In the rows, zero is written as 128.
These are runs of 8 systems, one row a step. Runs of the same system follow the same rule from any start.
j_510, seq 1 (8 x 18):
[[125 121 134 131 124 149 130 111 115 126 171 122 126 127 177 140 126 156]
 [132 139 103 118 155  99 119 149  98 126 131 122 141 137 122 125 161 116]
 [152 115 151 141 116 107 139 141 153 107  92 137 122 131 109 137 115 113]
 [115 120 151 125 121 157 120 114 137 115 148 121 146 132 152 123 101 143]
 [140 134 101 128 133 122 119 142  96 150 135 129 132 124 152 124 156 143]
 [141 126 139 133 135  95 147 139 137 106 118 142 109 137 117 150 136 107]
 [111 118 148 122 130 148 116 121 139 110 124 108 153 127 118 115 100 129]
 [159 125 116 137 108 139 121 132 115 158 130 130 134 118 156 117 145 155]]
j_634, seq 2, 8 rows:
[[ 89 125 148  87  89 175 162 128 155 140 107 177 127 157 122  86 123 109]
 [ 87 151 110 174 115 140  88  64 110 132 108 146 104  97 150 120 152 143]
 [151 143  97 118 145 102 144 115 142 186 177 104 108 114  94 163 134 136]
 [102 117 124  86 106 139 164 148 130 136 100 143 139 150  85  92 143  97]
 [122 140 136 173  94 148  99  93 145 131  79 166 110 107 151 113 126 137]
 [113 147 115 114 148 133 134  90 136 162 201 112 110 121 123 162 119 145]
 [113 119  97 104 126 119 143 145  93 142 105 110 141 128  86  91 172 110]
 [164 136 147 165  90 122 124 129 166 139  77 177 100 121 140 136 116 128]]
j_331, seq 3, 8 rows:
[[103 125 172 146 127 119 142 108 160  81 113 151  98 134 121 153  88 109]
 [101 128 113 130 115 170 106  81 126 169 150  92 144  99 117 108 126 158]
 [161 141  93 106 127 116 132 175 104 160 122 162 138 148 149 116 170 128]
 [106 124 165 137 140  92 154 124 143  64 116 149  96 147 115 161 115  94]
 [111 117 130 149 106 154 108  79 146 159 129  80 138  90  97 113 104 156]
 [161 144  96  95 120 150 121 172 113 184 136 161 150 150 168 104 148 142]
 [ 95 129 146 128 152  88 156 133 114  54 117 159  94 154 126 155 144  88]
 [127 116 138 171 109 127 115  72 159 147 122  76 117  79  84 138  99 149]]
j_255, seq 4 (8 x 18):
[[126 117 121  74 126 139 140 171 125 130 109 121 181 157  93  84 136  99]
 [130 121 151 190 111 122  99 113 115  69  68 152 118 112 161 120 137 132]
 [128 144 142 116 157 131 138 121 150 147 209 120 111 133 146 180  77 148]
 [135 113  91  90 130 128 136 169  86 156 122  95 174 134 102  82 169 126]
 [170 123 156 182  98 101 106 118 162  77  61 172 115 125 150 138 149 110]
 [ 72 143 159  98 172 148 140 119 140 122 199 118 122 142 129 158  39 135]
 [154 101  79 122 114 136 120 149  61 174 121  73 166 102 126  78 187 161]
 [200 138 155 152  98  94 128 130 191  91  89 204 105 151 151 167 156  91]]
j_654, seq 5 (8 x 18):
[[180 117 130 142 102 136 120 169 120 146  96 139 146 126 158 110 122 150]
 [125 118 163 115 131 129 149 122 143  75 161 143 124 156 165 154 122 121]
 [107 135 113 132 172 104  94 137  92 114 123  86 154 112 104 122 118 125]
 [204 110 129 146  91 126 129 150 145 156 108 132 135 121 149 129 139 152]
 [107 128 158  93 140 140 147 139 145  84 157 154 141 173 146 135 112 103]
 [ 96 125 118 160 156 106  98 131  73 108 103  93 135  97 119 116 124 138]
 [214 117 129 143  98 123 128 129 171 157 143 123 131 123 142 149 140 148]
 [ 93 137 144  68 150 143 147 163 130 107 147 154 149 176 132 119 111  97]]
j_469, seq 6 (8 x 18):
[[166 101 176 114  87 158 168 116 190 120 154 134 128 145 138 145 104 133]
 [ 80 164  98  91 160 154  91 128 104 134 154 146 168 154 142 101 142 116]
 [161 108 129 186 127  83 125 157  86 111  82 118 103  98 144 139 139 154]
 [149 122 160  99 124 133 160 105 196 128 185 115 123 142 108 169  99 118]
 [ 83 142 103  99 140 169  83 140 100 142 105 125 186 137 121  63 135 119]
 [186 109 142 183 105  91 147 157 106 105  95 161  88 115 182 157 148 152]
 [ 94 146 141  91 170 126 143  94 167 127 210 103 121 141  90 173  90 114]
 [120 114 104 123 107 161  90 142  93 148  69  93 191 112 108  47 148 136]]
j_654, seq 7 (8 x 18):
[[ 83 112 119 137 158 101 137 107  96 122 139  52 123  98  57 131 123 129]
 [203 138  94 134  81 140  97 126 160 186  99 143 158 120 133 103 176 138]
 [ 88 140 167  91 132 153 173 149 145 108 149 203  95 177 162 144  84 116]
 [ 59 109 118 159 153 102 124  95  60  87 114  56 118  87  85 116 144 132]
 [232 145  92 149  94 127  89 112 186 204 129 134 144 106 132 141 157 146]
 [ 83 131 159  47 137 163 196 183 141 127 152 188 118 195 145 118  87 100]
 [ 53 110 125 191 134 101 107  80  48  52  69  89 105  79 114 106 170 127]
 [230 154 117 153 116 122  84  93 211 210 169 108 137 100 122 175 109 164]]
j_902, seq 8:
[[122 130 135 166  94 147 146 101 118 140 128 167  75 112 179 143 129 163]
 [ 79 148 116  99 170 126 119  93 138 138 181  94 135 130  84 142 111 115]
 [168 114 106 131 113 100 136 172 113 152  71 121 140 117  94 100 155 117]
 [128 129 166 136  93 151 154 112 162 118 132 192  88 147 175 149 112 132]
 [ 51 137 121 115 167 148  99 101 102 124 151  78 154 114  98 105 100 127]
 [196 122  89 147  96  96 139 148 118 179  98 128 118 105 118 132 186 140]
 [111 143 170  99 129 142 155 123 185 100 155 191 107 172 146 159  89 102]
 [ 61 110 126 135 146 143 101 123  74 110  93  68 157 101  90  75 104 136]]
j_337, seq 9:
[[138 158 114 127 103 118 121 157 169 182  46 183 117 131  77 101 109  92]
 [ 70 109 158 144  98 142 199 104 115 120 125 155  45 114 141 143 104 147]
 [110 147  88 156 134 119  86  43 123 138 154  97 121  94 113 142 190 128]
 [172 149  95 124 124  97 138 172 139 201  97 155 112 121  91 130 133 118]
 [ 84 102 166 118  95 135 195 115 141  90 112 152  82 141 111 130 123 104]
 [ 92 150 115 173 127 137  72  57 123 134 120 122 119  91 129 121 136 140]
 [174 139  90 120 125 109 152 155 125 208 150 138 100 117 120 146 138 149]
 [100 112 142 103 115 115 168 124 138  82 110 146 114 153  95 124 162  78]]
j_469, seq 10 (8 x 18):
[[122 118 168 117 129 157  87 132 161  77 105 116 198 145 129  95  88 112]
 [167 127 136 138 118 157 109 152 107 129 153 148 144 135 216 132 116 172]
 [137 130 115 106 181  83 140 160  96 112 187  95 136 142 125 163 139 125]
 [149 112 147 143 137 114  96 142 139  97  91  82 176 119  96 108 102 120]
 [163 117 161 118 102 164 134 148 160 127 144 159 145 153 183 128  91 146]
 [ 99 144 109 101 174 120 114 140  85 108 174 122 146 146 153 135 146 125]
 [172 110 130 167 133  92 103 142 116 113  99  86 143 102 117 132 129 138]
 [159 119 163  96 112 150 153 144 185 135 156 140 142 157 137 142  86 124]]
j_331, seq 11 (8 x 18):
[[181 130 110 145 151  82 107 135 100  92 151 134 134 138 175 167 199 132]
 [136 115 160 129 172  90 129 147 142  94 145  75 143 127  84 162  66 118]
 [152  86 150 140  85 177 119 141 126 126 102 100 170 114 155  88 108 167]
 [152 158 116 136 152 116  88 136 106 108 153 166 141 150 206 148 158 136]
 [107 112 142 136 174  84 150 131 100  95 155  75 112 114  92 162 109 127]
 [195  89 142 142  79 152 118 132 156 143 102  93 167 109 121 101 129 150]
 [128 160 134 105 159 142  95 161 122 109 146 181 155 169 191 132 108 126]
 [ 79 101 137 153 152  94 154 115  69  81 133  84  92 106 118 144 139 133]]
j_902, seq 12, 8 rows:
[[154 136 139 117 100 166 116  72 209 169 169 124 142 122 119 143 113 137]
 [ 91 150  91  69 166 135 124 187  79 151 126 141 167 165 119  83 135 111]
 [129 103 146 195  96  85 170 118  99  92  78 152  50  99 140 153 163 135]
 [126 149 155 118 133 164  93  67 214 150 175 102 153 121  99 147  63 130]
 [126 128  77  72 139 143 131 201  66 173 113 116 177 147 118  63 160 127]
 [134 124 147 180  95  86 173 104 126  78  98 204  36 128 171 174 174 122]
 [ 80 139 165 127 164 151  89  74 190 129 167  72 158 112  74 139  23 124]
 [181 105  63  93  95 145 136 197  71 213  99  97 177 121 124  58 196 152]]
j_255, seq 13:
[[113 148 153 120 175 110 109 152 143  87 142 147 141 157 132 150  76 105]
 [131  96 132 131 129 139 125 148  91 133 130  68 159 106 131 106 106 164]
 [202 126 130 130 102 126 115 127 156 117 136 159 150 147 175 140 173 127]
 [ 89 142 149 107 181 103 133 174 113  88 130 144 127 157 122 142  77 100]
 [145  91 131 164 114 134 113 112 100 121 123  54 153  88 127 111 128 168]
 [196 147 131 106 112 142 117 134 182 145 159 178 152 163 179 143 147 121]
 [ 67 129 138 105 174  96 151 184  71  83 105 133 123 148 113 117  95 105]
 [172  94 135 198 102 120  94  82 129 114 126  62 141  73 131 138 142 168]]
j_337, seq 14 (8 x 18):
[[145 170 138 167 144 110  57 105 176  94  97 177 141 135 144 143 110 103]
 [ 85 125 120  98 152 143 163 163  98 189 169  93 112 117  98 129  58 159]
 [162  90 122 133  73 144 138  98 114  88 106 121 150 128 149 105 233 128]
 [136 184 137 146 171  95  83 142 166 120 120 190 117 148 141 164  74 105]
 [ 78  94 132 100 132 147 178 137  88 155 155  52 127 105  82 107  93 154]
 [196 113 119 156  69 144  98  97 148 109  98 153 156 129 176 114 218 129]
 [ 96 185 136 109 195  96 125 167 138 133 154 184  95 165 129 171  58 102]
 [ 87  66 131 126 111 143 158 110  83 116 117  30 143  91  75  88 139 148]]
j_510, seq 15:
[[129 128 114 105 113 157 120 147 115 149 117 132 162 137 136  91 140 136]
 [144 138 132 162 117 100 133 126 127 121 105 168  89 122 148 148 142 130]
 [ 97 122 143 117 157 125 131 116 131 106 165  93 133 131 107 147  97 122]
 [154 118 107 116 104 147 119 145 121 161 110 113 165 122 122  88 156 136]
 [146 141 141 144 113 112 143 130 150 119 119 189  88 144 158 155 131 119]
 [ 65 124 142 122 168 129 123 115  99  98 147  90 133 123 109 127  94 129]
 [188 115 101 133  99 132 116 131 130 172 117  98 157 111 118 107 174 145]
 [136 149 151 112 124 128 154 144 166 116 132 203 100 170 153 152 115 104]]
j_634, seq 16:
[[ 53 127 114 144 136  91 147 130  76 100  56 136  86 112  78 104 155  99]
 [194 120 146 173  78 134 106  83 204 164 111 113 128  90 108 143 108 150]
 [ 79 152 110  35 150 175 149 129 131 166 206 152 154 179 138 117 128 116]
 [ 85 119  97 183 118  95 123 135  48 109  33 139  89  91 120  92 180 126]
 [203 134 157 163 106 110 125  74 232 154 155 129 100 108 110 197  96 136]
 [ 39 134 113  23 159 183 149 141 105 151 183 106 180 171  96  77 116 106]
 [157 119  89 209  78 106  96 143  66 133  15 162 100  85 167  94 201 150]
 [157 161 171 137 146  97 147  78 233 130 206 157  73 138 118 235  71 116]]

Which system made each of these runs?
seq 17, 2 rows:
[[ 26 129 116 111 158 165 129 133  53 139 148 107 128 120 144  93  84 161]
 [221  98 113 173 106  96 113 125 106 105 131  97 145 107 170 153 205 159]]
  j_337
seq 18 (2 x 18):
[[107 136 106 124 133 131 101 105 130 146 115 105 146 114  80 105 139 117]
 [156 117 140 140  89 128 149 148 137 142  89 161 109 129 143 121 127 138]]
  j_469
seq 19, 2 rows:
[[159 150 128 152 136  66 150 160 149 153  96 171  70 125  94 169 106 110]
 [ 36 111 157 111 119 167 160  84 130 107 135 107 113 121  88 109  90 121]]
  j_469
seq 20:
[[157 139 136 148 123 109 118 115 141  96 125 170 115 141 168 153 164 121]
 [ 92 144 123 125 168 118 124 127 120 155 164 101 118 116 105 143  76 142]]
  j_469
seq 21:
[[183 124 117  92 139 130 139 164 128 148 191 117 162 152 163 144 141 145]
 [139 120 135 123 146  97 115 174 109  76  81 131 158 152 118 112 146  92]]
  j_255
seq 22:
[[106 143 114 153 153 101 125 108 108 140 148 122  89 107 126 155 124 142]
 [148 117 109 121 117 119 142 122 140 158 130 100 133 115  83 123 157 124]]
  j_337
seq 23, 2 rows:
[[135 130 146 125 124 162 108  92 170 135 162 105 149 123 134 138  92 145]
 [121 133  94  93 145 135 130 155  82 148 158 125 151 142 146 110 166 132]]
  j_634
seq 24:
[[151 120 169 196 109 116  97 118 166  98  57 132 119  98 116 132  75 132]
 [112 140 120  86 119 182 156 105 153 208 211 129 117 133 142 136  99 163]]
  j_337
seq 25 (2 x 18):
[[165 125 144 174 134  88 106 119 136  79 106 127 124 119 136 153 145 121]
 [149 125 144 105 143 141 118 156 156 144 156  99 168 138 115 126  75 136]]
  j_654
seq 26, 2 rows:
[[ 79 107 169 101 104 192 180 123 139 152 167 133 105 135 150 125  55 165]
 [123 130  68 124 132 115 122 114  59 144 148 116 132 122 148 115 235 139]]
  j_255
seq 27 (2 x 18):
[[119 100 157 163 125 121 138 142 112 107  95  99 115 100 118 124  84 149]
 [169 126 115 120  94 160 118  95 159 164 165 117 151 124 145 123 160 149]]
  j_902
seq 28 (2 x 18):
[[ 79 157  71 137 174 134  58  88  84 173 155  73 155  90 104 108 133 149]
 [222 113 123 132  62 125 163 169 166 195  86 169 107 128 137 126 139 144]]
  j_255
seq 29:
[[151 103 151 156 134  97 132 167 120 108  78 104 127 115 103 129  90 129]
 [142 115 163 107 103 166 145 105 176 109 162 133 146 151 148 136 111 129]]
  j_469
seq 30 (2 x 18):
[[103 111 169 147 141 123 146 103 111  51 170 130 102 138 184 169 122 140]
 [147 136  95 130 180  81  92 138 110 140 146  56 163 106  76 140 130 127]]
  j_654
seq 31, 2 rows:
[[123 165 106 123 114 158  91 151 138 179  87 191 138 140 152  93 106 126]
 [101  94 153 146 112 105 198 138  96  97 119 135  64 123 137 150 128 138]]
  j_255
seq 32 (2 x 18):
[[183 136 129 125 117 140  97 113 162 131 147 133 161 138 156 136 149 129]
 [112 135 139 102 155 124 140 185 108 113 117 156 134 156 135 119  94 117]]
  j_255
